(in the rows, 128 means zero)
The rows below come in pairs that one turn or mirror swaps. Which row does each named row swap with?
The rows were stretched afterwards, more along some directions than others.
Resad: [158  86 145 142 113 105 124 132 102 140 108 102 120 107 111  99 119]
ruvez: [175 146  99 108 125 144 154 107 100 151 115 132 155 146 155 146 150]
Dami: [186 138 103 102 125 135 153 114 102 147 123 116 148 146 142 138 155]
luf: [167  76 120 125 122 101 100 138 115 114 135 126 160 129 113 112  84]
sesad: [129 125 158 149 143 120 124 101 141 144 133 139 154 100 133 137 125]
Mipem: [141 118 126 138  91  99 138 150 149 158 135 121 106 115  91 146 129]
Poz: [177 138 101 105 129 148 151 114 105 152 110 124 144 147 152 141 154]
Nutu: [106 117 109 110 151 186 114  91 138 124 106 105 105 160 157 141 168]
zum: [129 127 130 104 119 148 125 107 162 142 117 140  96 104 123 161 151]
rifi: [134 107 115 133 101 106 128 139 147 152 145 113 119 122  88 147 130]
vubam: [107 176 120 147 144 124 143 123 130 125 149 127 115 164 156 122 156]
pon: [132 111 128 162 120 116 136 118 162 104 151 121  98 149 120 128 155]
zugo: [123 155 146 144 140 162 152  99 136 136 150 136 156 121 140 179 125]
tiba: [134 114 153 150 141 103 118 109 130 145 126 128 150  99 131 114 130]
sug: [102 126 119 128 156 185 129  97 138 133 109 107  92 165 159 142 170]
lamos: [151 119 130 128 117 169 144 117 109 142 148 126 154 104 123 180 104]
vifaf: [149  87 148 142 125  98 117 119 121 151 108 111 135 102 114 103 130]
sivog: [183 137 142 157 102  96 180  92 138 163 124 134 138  98 122 140 185]
pelan: [139 125  79  88 138 145 102  99 127 151 118 142 177 141 164 139 140]
Sopad: [121 126 134 104 118 154 120 107 179 142 110 146  93 105 126 168 151]
Kudaz: [121 177 121 154 135 117 154 128 123 132 160 121 133 158 143 128 150]
pemuz: [168 101 123 137 116 120 128 148  85 144 123 133 133 119 133 113  82]
vano: [137 174 128 132 112  72 129 154 124 110 172 139 147 135 127 111 114]
gek: [129 131 145 124 115 150 143 113 151 137 119 138  88 103 122 155 142]
Daso: [121 150 156 147 150 159 143  94 135 140 141 135 150 119 145 165 129]
nezo: [144 109 103 131 105 105 110 146 124 150 121 148 140 108 124 117 141]
Gemif: [155  71 144 139 105 130 129 133 109 124 126 101 117 122 100 129  95]
ral: [126 102 143 145 128 176 131  86 161 159 101 158 126  86 139 166 175]
nefas: [139 106 127 155 100  96 120 146 141 140 131 146 119 106 114 109 152]
tun: [171  67 120 117 126 103  97 134 124 126 126 119 166 122 109 112  96]
risa: [ 99 149 124 150 158 164 136 106 133 134 136 116 113 161 160 141 160]
tid: [121  97 117  88 130 160  76 123 157 123 117 164 145  96 138 148 117]
vuz: [127 122 160 161 144 123 136  98 135 148 132 132 153 103 130 138 126]
Pap: [126 169 127 141 127  89 129 141 125 122 167 128 147 149 133 116 127]
nilo: [146 140 103  85 112 140 130 106 125 128 115 121 122 148 148 134 166]
dek: [169  65 118 113 131 113  98 125 127 119 138 108 168 130 105 122 100]
Kome: [115 120 101  95 140 176 117  91 142 125 112 106 109 160 155 140 177]
Narud: [160 120 111 127  97 122 136 155 105 168 129 140 154 101 115 143 119]
neto: [111 171 121 150 141 131 144 124 130 134 152 125 123 161 151 134 151]
Litir: [127  82 132 131 133 177 105 104 144 146  98 159 130  84 138 157 135]
ravav: [127 136 155 147 144 123 129 101 141 131 139 138 152 105 135 135 128]
fana: [126 126 110 127 102 101 130 134 151 144 148 117 126 130  99 138 144]
Zor: [165  76 147 141 105 107 132 135 101 140 116  97 116 105 102 105 113]
tavom: [144 142  94  85 104  89  92 148 128 104 168 140 162 125 127 118 115]

tavom is swapped with lamos
pemuz is swapped with pelan
Litir is swapped with nezo
sesad is swapped with neto

